Each row is where one point has got to under a steady rotation. How many ticks took it there?
The counts run from 0 to 661.
[ 0.49 -0.18  1.38 -0.56  2.87 -0.66  0.44 -2.27  1.46 -0.47 -1.62 -2.28
 -0.16 -0.17  1.19  0.49  0.22  0.39  0.48 -1.75  0.05  0.89 -0.94  0.36
 -0.44 -1.01  1.39 -0.20  0.20  0.72 -2.37  1.27  0.39 -2.35 -0.55 -0.51
  1.48 -0.07  1.40  1.43  1.26 -2.07  0.84  0.68 -0.61  0.17  1.37  0.64
 -0.47  0.41  3.32 -0.64  0.00  1.80  0.09 -0.64  0.38 -1.40 -0.41  1.15
 -1.82  1.25  0.45 -0.66 -0.35 -0.58  0.98 -0.84  0.13 -1.43  1.20 -1.07]  578
[ 1.63 -0.09  1.61 -0.32  2.54 -0.33  0.58 -2.93  0.03 -0.58 -1.97 -0.59
  0.48  2.07 -0.74 -0.53  0.58  0.65  1.69 -2.46 -0.29 -0.56  0.57  0.48
 -0.14  0.72  0.86 -0.45 -2.70 -0.19 -0.74  0.44  0.22 -2.34  0.07 -2.29
  0.89 -0.29  0.82  0.56  1.67  0.78  0.06  0.53  0.38 -1.40  0.87  1.07
  0.27 -0.87  1.16 -0.16  0.44  1.95 -0.55 -2.12  0.74 -0.85 -0.23 -0.47
 -1.21  0.54 -0.93 -0.81  0.11 -0.35  1.17 -1.75  2.14 -0.29  1.49  0.21]  563
[-1.11 -0.40  0.40 -0.91  2.49  1.07  0.90 -2.01  1.38  1.46  0.12 -1.31
 -1.08 -0.68  0.76  1.29  0.50  1.83  0.36 -0.86  1.28 -0.89  0.62 -0.71
 -2.33 -1.19 -1.15 -0.08 -1.85 -0.61 -3.53  0.34 -0.30 -2.09 -1.17  0.72
  0.52  1.33  0.88  0.09  2.14 -0.38  0.30  0.75  0.63 -0.06  0.84 -0.48
  0.59 -0.58  2.09 -2.59  0.20  1.04 -0.23 -0.69 -0.86 -0.51  0.75  2.04
 -0.08  0.22 -1.17  0.31  0.60  1.14  0.98 -1.67  0.13 -0.51  0.25  0.82]  653
[-0.10 -0.43  0.75 -0.72  3.19 -0.24  1.18 -1.99  1.71 -0.92 -0.53 -3.04
 -0.24 -0.74  1.27  0.22  0.51  0.44  0.57 -1.68  0.75  0.50 -1.11  0.53
 -0.03 -1.67  1.46 -0.71 -0.23  0.47 -2.16  0.50  0.03 -2.41 -0.69 -1.15
  1.59 -0.33  1.16  0.99  1.69 -1.94  0.68  0.92 -0.25 -0.41  1.48  0.70
 -0.18  0.17  2.68 -0.75  0.43  1.32  0.43 -0.91  0.34 -0.87 -0.44  1.01
 -1.15  1.37  0.55 -0.82 -0.31 -0.24  0.88 -0.55  0.32 -1.86  1.36 -0.66]  576
[-0.47  0.56  0.99  1.62  2.28  1.14 -0.35  0.00  0.58 -1.35  1.07 -0.36
 -0.58  0.38 -0.36 -0.61  0.88  0.67  1.03 -0.89  0.99  0.30  1.19  0.06
  1.08 -1.92  0.89  1.08 -1.53  0.56 -0.47 -1.78  0.53 -1.84 -0.39 -3.08
  0.34  0.44 -0.35  2.60  0.61 -1.76  0.13  0.37  1.17 -0.35  0.10 -0.18
 -0.22 -0.56  2.52 -0.53 -0.45  2.44 -1.83 -0.48  0.43 -1.43 -1.44  1.14
 -0.32  0.44 -1.02 -0.80 -0.90 -2.22  2.29 -0.97 -0.41 -1.43 -0.18  0.02]  494
[-0.48  0.56  0.50  0.93  1.61  0.04  2.50 -2.35  0.70 -1.37 -0.45 -0.19
 -0.56 -0.62 -0.17 -0.59  0.69 -0.97  1.20  0.58 -0.34 -1.38 -0.09  1.69
  0.60 -2.97  1.58 -1.50 -1.69  0.62  1.02 -1.72  1.00 -1.87  0.08 -1.86
  0.63 -0.31  0.27  1.26  1.66  0.17  0.35  1.55 -1.25  0.47  1.67 -1.04
 -1.63 -1.31 -0.60  0.26 -0.59  0.87 -0.78 -0.57 -0.84 -0.46 -0.85  0.78
  1.48 -2.98  0.62  1.27 -1.30 -0.74  1.00 -0.05  0.54  0.92 -0.43  0.83]  227
[-0.32  1.34  1.65  0.24  1.14 -0.16  0.14 -4.87 -0.42 -0.67 -1.45 -0.08
  0.64 -0.18  0.28 -0.31  0.35  1.19 -0.50 -1.38  0.40 -0.83 -0.25 -0.28
 -2.50  0.59 -0.69 -0.35 -3.20  0.43 -0.55  0.10  1.39 -1.79 -0.73 -0.66
  1.51  1.24 -0.45  0.97 -1.41  0.13  0.52  1.81  0.46  1.20  1.27 -1.44
  0.21 -1.35  1.21 -0.88 -0.17 -0.26 -0.17 -0.43 -0.34  0.81 -0.03  0.66
 -0.50 -0.38 -1.66  0.67  1.73 -1.61 -0.15 -0.19 -0.77  1.66 -0.39  1.39]  320
[-0.76 -1.04  0.67 -0.71  1.93 -0.20  0.94 -0.14  0.44 -0.13 -0.82 -0.11
 -0.71 -0.53  0.65  1.02  0.61 -0.68  0.84 -0.71 -0.85 -3.74 -0.05 -0.89
 -0.74 -0.08 -0.65 -2.42 -0.33  1.36 -2.17  1.50  0.57 -0.81 -0.45 -0.14
 -1.71  0.29  1.94  0.91  2.35 -2.01  1.61 -0.71 -1.07  0.81  1.68 -1.01
  0.51 -0.16  1.57 -2.22 -0.08  2.10 -1.76  1.30 -0.81 -0.80 -0.44  0.18
 -0.71 -0.53 -0.84 -1.01  0.27 -0.18  0.08  0.14 -0.22 -0.46  1.13 -1.87]  378
[-0.93  0.46  0.86  1.77  2.63 -0.90  0.42 -2.00  0.05 -0.02 -0.39 -1.99
  0.37 -2.84  0.37 -0.84  1.26  0.55 -1.10 -0.19  1.75 -1.51 -0.20 -0.84
 -0.92 -1.03  0.22 -0.77  0.03  2.05 -2.81  1.58 -0.54  0.30 -0.18  0.42
  0.21 -0.47  0.24  1.70 -0.89 -1.17  2.68  0.54  0.03  0.30  1.04 -0.61
 -0.76  0.17  2.45 -0.67 -0.30  0.88  0.43  0.29 -1.89  1.02 -1.16  2.17
 -0.77  0.41 -0.32 -0.93 -0.71 -1.25  0.51  1.35 -0.40 -0.66  0.91  0.54]  587
[-1.40 -0.12  1.16 -0.69  2.48  0.66 -0.08 -2.43  0.77 -0.64 -0.28 -1.04
 -0.45 -1.20  0.28  1.06  0.67  1.35  0.34 -0.58  0.75 -0.47 -0.40  0.20
 -2.48 -0.95 -1.29 -0.43 -2.83 -0.44 -1.38 -1.10  0.92 -2.44 -1.46 -1.09
  1.26  2.19  0.06  0.99  1.47 -0.69 -0.81  2.17  0.32 -0.17  0.94 -0.92
  1.37 -1.56  1.77 -1.91  0.38  0.05 -0.24 -0.46 -0.29 -0.83  0.81  1.32
 -0.49  0.11 -1.69  0.95  1.02  0.20  0.32 -1.77 -0.45 -0.11  0.43  1.23]  649
[ 0.28  1.61  0.15 -0.33  0.37  2.02  0.15 -1.81  1.44  0.60 -0.26  1.06
 -0.57  2.40  0.07 -0.24  0.01  2.41  2.02 -1.42  0.59  0.06  1.44 -2.19
 -1.63  0.00 -1.77  0.73 -2.82  0.66 -0.56 -1.45 -0.34 -2.24 -0.26 -1.78
 -0.10  0.27  0.75  0.99  0.74  0.27  0.46 -0.61  2.11  1.37 -0.06 -0.35
  0.72  0.43  2.23 -1.01 -0.16  1.18 -0.85  0.15  1.82 -0.77  1.24 -0.01
 -1.19  0.54 -1.15 -0.92  1.23 -0.64  0.49  0.43 -0.58  0.94 -0.84 -0.83]  407
[ 0.46  1.04  0.07  1.44 -0.08  0.97  1.87 -1.59  0.91 -0.19 -0.67  0.88
  0.62  2.06 -0.87 -0.48  0.04 -0.75  1.84  0.02  1.35 -2.32  1.28 -1.54
  0.00 -2.14 -1.60 -0.75 -2.26  2.20  0.73 -0.59 -0.49 -0.70  1.51 -1.16
 -0.49 -0.46  2.41 -0.51 -0.50  0.60  0.57 -1.05  2.04  1.29 -0.31  0.16
 -0.04 -0.84 -1.02 -0.12 -1.54  1.86 -1.03  0.63 -0.27 -0.06 -0.64 -0.91
 -0.29 -1.39 -0.21 -0.30  0.07 -0.71 -1.35  2.50  0.39  1.70 -0.86 -0.70]  207
[-0.58  0.53  0.29  1.12  2.27 -0.64  0.87 -2.32  1.14  0.07 -0.86 -2.80
  0.73 -2.06  1.15 -0.77  0.88  0.83 -0.40 -0.99  2.05 -0.50 -0.37 -1.14
 -0.40 -1.30  0.02 -1.24  0.17  2.15 -1.87  1.60 -1.18 -0.05 -0.45  0.24
  0.90 -1.31  0.99  1.02 -1.01 -0.32  2.23 -0.12  0.26  0.52  1.36 -0.05
 -0.95  0.78  2.46 -0.30 -0.25  0.23  1.43  0.41 -0.56  1.30 -0.81  1.10
 -0.84  1.51  0.14 -1.50 -0.21 -1.17 -0.13  2.64 -0.49 -0.42  0.74 -0.13]  590
[ 0.14  0.19  2.08  1.65  1.99 -0.46 -0.54 -2.11 -0.24 -1.76 -1.43  0.97
  0.43  1.11 -1.26 -0.18  0.55  0.17  1.52 -1.35 -0.79  0.35 -0.46 -0.27
 -0.12 -0.09 -1.00 -0.97 -1.82  1.34  0.59 -0.84 -0.69 -1.85 -0.53 -3.10
 -0.21 -0.91 -0.82  2.93  2.68  1.06  0.98  0.51 -1.57 -0.05  0.61 -0.09
  0.06 -0.58  1.11 -0.78 -0.40  0.53 -0.11  0.58  1.60 -1.55  0.20  0.57
 -1.13 -0.09 -0.67 -1.47 -0.54 -2.17  1.10 -0.41  0.75  0.27  1.70  0.08]  162
[-0.15  0.63  0.41  0.84  1.45 -0.07  2.76 -2.11  0.64 -1.29 -0.47  0.30
 -0.53 -0.22  0.00 -0.54  0.69 -1.37  1.23  0.76 -0.36 -1.89 -0.05  1.50
  0.43 -3.02  1.40 -1.43 -1.55  0.74  0.63 -1.40  0.72 -1.87  0.40 -1.92
  0.24 -0.18  0.62  1.06  1.73 -0.13  0.55  1.26 -0.98  0.72  1.50 -0.70
 -1.57 -1.24 -0.97  0.20 -0.77  1.26 -1.18 -0.46 -1.05 -0.65 -0.86  0.68
  1.40 -3.15  0.93  1.12 -1.29 -0.55  0.72 -0.18  0.79  0.86 -0.51  0.57]  226
[ 0.43 -0.19  0.26  0.95  2.29 -1.58  0.59 -0.38  0.24 -0.05 -2.40 -0.37
  0.99 -0.30 -0.48 -0.70  1.55 -0.55  1.52  0.00  0.64 -2.84  0.87 -0.89
 -0.77  0.57 -1.82 -2.60 -1.38  1.54 -0.68  1.88 -1.31 -0.80  1.23 -1.42
 -0.93 -0.80  2.19  0.48  2.45  1.65  0.97 -0.52 -0.27 -0.21  1.08  0.28
  1.28 -0.64  0.35  0.06 -0.08  1.68 -0.33  0.19 -0.61 -0.51  0.24 -0.74
 -1.10  0.68 -0.60 -1.24 -1.06 -0.32  0.01  0.70  1.96 -0.06  2.64 -0.53]  362
[ 0.19 -0.24  0.29  0.90  2.29 -1.57  0.56 -0.39  0.02 -0.78 -2.24 -0.55
  1.07 -0.48 -0.40 -0.64  1.61 -0.96  1.23  0.27  0.36 -3.10  0.30 -0.78
 -0.98  0.36 -1.83 -2.73 -1.36  1.83 -0.33  1.45 -1.08 -0.75  1.20 -1.76
 -0.91 -0.63  2.18  0.50  2.40  1.19  0.99 -0.24 -0.37 -0.11  0.99  0.18
  1.62 -0.86  0.12  0.12 -0.02  1.47 -0.38  0.35 -0.55 -0.67  0.28 -0.78
 -1.12  0.44 -0.41 -1.14 -1.05 -0.23 -0.35  0.90  1.77 -0.09  2.81 -0.56]  363
[-0.11  0.91  0.94 -0.13  0.43  0.48  0.44 -2.68  0.03  1.08 -1.13  1.40
 -0.69  1.01  0.07  0.31 -0.14  1.48  0.61 -1.59 -0.94 -1.89  0.70 -2.32
 -1.54  1.13 -1.26 -0.92 -1.20  1.55 -1.74  1.26 -0.27 -0.43 -0.94  0.36
 -1.41 -0.60  0.18  1.70  0.40  0.24  2.68 -1.07 -0.63  1.81  1.33 -1.77
 -1.08  0.73  2.20 -1.95 -0.46  1.01 -0.73  1.35  0.21  0.52  0.15  0.78
 -0.70 -0.77 -1.42 -1.35  1.17 -1.46  0.78  1.19 -0.96  1.57 -0.63 -0.81]  393
[ 0.58  0.41  0.32  1.05  1.54  1.40  1.48 -1.20  0.48 -0.23  1.05  0.19
 -0.12  1.97 -1.16 -1.25  0.59  1.00  2.08 -1.92  0.96 -1.32  1.44 -1.43
  1.17 -1.01  0.05 -0.65 -2.17  1.38 -1.21 -0.99 -1.93 -0.65 -0.09 -2.28
 -1.08 -2.11 -0.26  1.00  1.39  0.74  2.06 -1.47  1.55 -1.23 -0.10  0.83
 -0.71  0.48  0.19 -1.13 -0.16  1.99 -0.64 -0.69  0.80  0.08 -0.32  0.31
 -0.24  0.28 -0.40 -2.91 -0.11 -1.02  1.16  0.96  1.31 -0.19  0.56  0.05]  483
[-0.17  0.34  0.34  1.66  2.63 -0.96 -0.66 -0.46  0.87  0.96 -2.72 -1.20
  0.74 -2.01 -0.32 -0.53  1.67  1.94  1.00  0.68  0.81 -0.39  1.82  0.07
 -0.68  0.18 -1.06 -0.51 -1.13  0.58  0.70 -0.04 -0.65 -0.87 -0.64 -1.12
  0.42 -0.08  1.19  2.64  0.69  3.07 -0.21  0.34  0.04 -1.00  1.41 -0.38
 -0.08 -0.77  3.24  1.23  0.28  1.09  0.72 -0.92 -0.47 -0.09 -0.13  0.02
 -0.94  0.72 -1.56  0.19 -1.75  0.06  1.49  0.18  1.29  0.28  1.83  0.99]  355
[ 0.70  0.07  1.45  0.67  1.69 -0.46  1.27 -3.33  0.02  0.94 -2.30 -0.04
 -0.27  1.95 -0.14  0.26 -0.09  0.31  0.84 -2.08  0.17 -0.15  1.21  0.70
  0.32 -0.86  0.87 -0.59 -1.88 -0.92 -0.58  1.42  0.38 -2.65 -0.38 -0.31
  1.00 -0.71  0.20  0.65  1.76  1.88  0.63  0.52 -1.25  0.07  1.41 -0.02
 -1.89 -1.14  0.55 -1.26 -0.51  1.42 -0.14 -1.29 -0.32 -0.17 -1.16  0.69
  1.03 -1.04 -1.21  0.23 -0.58 -1.42  2.14 -1.80  1.47  0.95 -0.44  0.89]  235
[-0.75 -1.20  1.41 -0.80  2.44  1.18  0.31 -1.63  1.08 -1.05 -0.49 -2.00
 -0.12 -1.62  0.07  1.17  0.65  1.33  0.80 -1.05 -0.40 -2.24 -0.79 -0.21
 -0.62 -0.11  0.05 -1.27 -1.30  1.55 -0.24 -1.69  1.25  0.09 -2.66 -0.80
  0.16  1.19  1.41  2.00 -0.81 -1.38  0.00  0.24  0.85 -1.38  1.83 -0.71
  0.26 -0.54  3.41 -1.16  0.87  1.15 -0.17 -0.03  0.13  0.16 -0.61 -0.52
 -1.81  0.18 -1.16  0.07  1.72  1.00 -0.86  0.98 -0.77  0.23  0.86 -0.47]  58
[ 0.42 -0.23  0.64  0.01  0.89  1.58  1.17 -2.02  1.56  1.32 -1.18 -0.95
 -0.33  1.78  0.03  1.29 -0.43  0.49  1.03 -1.16  1.75 -1.65  1.66 -0.79
  0.09 -2.24 -0.24  0.63 -1.95  0.35 -0.64  0.33  1.30 -1.30 -0.54  0.87
  0.87  1.25  3.28 -0.99 -1.59 -0.58 -0.70 -0.54  2.58  0.19  0.47  0.31
 -0.43 -1.27  1.69 -1.33 -0.92  2.55 -0.98 -0.48 -1.15 -0.11 -1.46 -0.67
 -0.43 -0.38 -1.55  1.00  1.06  0.52 -0.49  0.44 -0.11  1.02 -1.51 -0.34]  530
[ 0.29  0.53  2.25  1.71  1.26  0.58 -0.23 -3.05 -0.14 -1.08 -1.10  1.04
  0.15  1.01 -2.18  0.04  0.10  1.22  1.56 -1.15 -1.19 -0.18 -0.14 -0.69
  0.31 -0.14 -0.05  0.06 -1.73  2.28  0.86 -2.31 -0.36  0.08 -1.60 -1.78
 -0.74 -0.84 -0.57  3.37 -0.10  1.34  1.34 -0.20 -0.16 -0.83  0.51 -0.57
 -1.93 -0.32  1.71 -0.54 -0.68  0.83  0.12  0.04  0.96 -0.43 -0.65  0.70
 -1.42 -1.72 -0.71 -0.79  0.04 -0.83  0.33  1.13  0.37  1.71  0.22  0.44]  475
[-0.40  1.49 -0.11 -0.02  0.68  2.26  0.68 -2.03  1.87 -0.14  0.33 -0.26
 -0.26  1.09  0.64 -0.35  0.17  2.67  1.68 -1.61  0.98  0.36  1.05 -1.95
 -0.97 -0.58 -1.82 -0.32 -2.69  0.88  0.29 -2.19 -0.74 -1.76 -1.22 -1.94
  0.56 -0.46  0.07  1.19  0.14  0.78  0.46 -0.26  1.74  0.89  0.58 -0.53
  0.38  0.63  2.13 -1.08  0.26 -0.09  0.23  0.41  2.17  0.30  0.82 -0.42
 -0.59  0.96 -1.00 -1.21  1.61 -1.12  0.00  1.71 -1.09  1.01 -0.81 -0.18]  404
[-0.49  0.58  0.62  1.58  2.24  1.03 -0.08  0.41  0.56 -0.87  1.19 -0.49
 -0.78  0.33 -0.19 -0.60  0.78  0.95  1.07 -0.88  1.44  0.30  1.60 -0.04
  1.16 -1.96  0.99  1.12 -1.26  0.08 -0.74 -1.17  0.22 -1.96 -0.27 -2.50
  0.16  0.18 -0.27  2.27  0.71 -1.71  0.43  0.10  1.09 -0.18  0.16 -0.09
 -0.22 -0.29  2.78 -0.81 -0.39  2.71 -1.87 -0.55  0.10 -1.19 -1.39  1.22
  0.02  0.57 -1.25 -0.83 -0.98 -2.27  2.53 -1.18 -0.31 -1.69 -0.38  0.07]  495
[-0.92  0.46  0.65  1.67  2.51 -0.71  0.78 -1.87  0.41  0.02 -0.26 -2.45
  0.40 -2.78  0.75 -0.93  1.19  0.71 -0.94 -0.33  2.00 -1.30 -0.20 -0.90
 -0.77 -1.26  0.02 -0.89  0.01  2.08 -2.56  1.69 -0.85  0.10 -0.34  0.41
  0.42 -0.84  0.31  1.57 -1.06 -0.78  2.50  0.22  0.10  0.36  1.13 -0.46
 -0.80  0.31  2.41 -0.59 -0.36  0.67  0.72  0.23 -1.46  1.10 -0.97  2.09
 -0.82  0.79 -0.11 -1.06 -0.53 -1.25  0.29  1.76 -0.48 -0.71  0.90  0.54]  588
[-0.74 -1.44  2.32  0.63  1.52  0.74  0.06 -2.06  0.76 -0.21 -1.39  0.34
 -0.83  0.08 -1.56  2.64 -0.57 -0.21  1.05 -0.17 -0.99 -1.32 -0.71 -0.18
 -0.29 -1.93 -0.40 -0.18 -0.85  1.53 -0.32 -1.33  1.16 -0.35 -2.19  0.44
 -0.62  1.35  1.44  2.23  0.81 -0.75  0.02  0.14 -0.68 -0.45  0.80 -0.76
 -1.54 -1.37  2.10 -2.06 -1.00  1.82 -0.59  1.00 -0.86 -1.52 -0.94  0.84
 -1.27 -2.51 -1.04  1.16  0.30  1.09 -0.42 -0.07 -0.08  1.18 -0.01 -0.48]  459
[ 0.19  1.25  0.30 -0.87  1.00 -0.33  2.50 -4.44  0.84 -0.14 -1.71 -0.88
  0.17  0.46  2.20 -0.54  0.26  0.06  0.22 -1.84  0.20 -1.13 -0.60 -0.29
 -1.32 -0.61  0.50 -2.27 -1.67  0.51 -0.83  1.67  0.57 -2.31  0.05 -0.27
  1.45 -0.95  0.76 -0.52  0.46 -0.01  1.56  0.95 -1.23  2.30  2.33 -0.94
 -0.64  0.25  0.40 -0.62  0.06 -0.42  0.33  0.04  0.03  0.99  0.07  0.13
  0.53 -0.32  0.23 -0.17  1.08 -1.90  0.10  1.10 -0.47  1.39 -0.74 -0.37]  314
[-0.03  0.37  2.01  2.04  1.65  0.95 -0.31 -2.41 -0.34 -0.68 -0.42  1.07
  0.21  0.61 -2.51 -0.27  0.43  1.73  1.40 -1.34 -0.46 -0.55  0.84 -0.75
  0.71  0.10 -0.17  0.27 -2.31  1.80  0.55 -2.31 -0.44  0.32 -1.74 -2.01
 -0.88 -0.68 -1.21  3.31 -0.48  1.51  1.30 -0.46  0.51 -1.33  0.25 -0.56
 -1.54 -0.43  1.92 -0.78 -0.44  1.31 -0.23 -0.26  0.66  0.17 -0.86  0.79
 -0.91 -1.15 -1.46 -1.18  0.16 -1.13  1.16  0.67  0.55  1.18  0.24  1.01]  477
[ 0.37  1.49  1.05 -0.55  0.81 -0.58  1.64 -5.05  0.45 -0.74 -2.24 -0.32
  0.64  0.60  1.59 -0.42  0.18  0.25  0.07 -1.83 -0.29 -0.67 -0.93 -0.25
 -1.88 -0.08  0.02 -1.57 -2.14  0.65 -0.43  1.19  0.99 -2.44  0.11 -0.74
  1.72 -0.18  0.54  0.05 -0.05 -0.09  1.10  1.35 -1.01  2.33  1.96 -0.93
 -0.25 -0.33  0.58 -0.52 -0.14 -0.55  0.33  0.07  0.38  0.48  0.30  0.16
 -0.27 -0.50 -0.10  0.26  1.28 -1.97 -0.33  0.79 -0.72  1.78 -0.58  0.01]  316
[-0.84  0.43  0.83 -0.22  1.71 -0.21  1.27 -3.20  1.62  0.03 -0.92 -0.57
 -0.38 -1.70  0.31  0.65  0.29  0.34  0.60  0.76 -0.26 -0.28 -1.86 -0.79
 -2.81 -1.87 -1.21 -0.70 -0.55  2.10 -2.75 -0.07 -0.95 -1.42 -0.10  0.24
  0.10  0.51  1.00  1.00  2.11 -0.62  1.47  1.35 -0.64  1.18  0.60 -0.30
 -0.36  0.02  1.33 -0.99 -0.84  0.07  0.91  0.71 -0.79 -1.15  1.71  2.47
 -1.46 -1.41  1.33  0.51 -0.56  1.60 -0.85  0.67  0.07  0.42  1.05 -0.22]  660
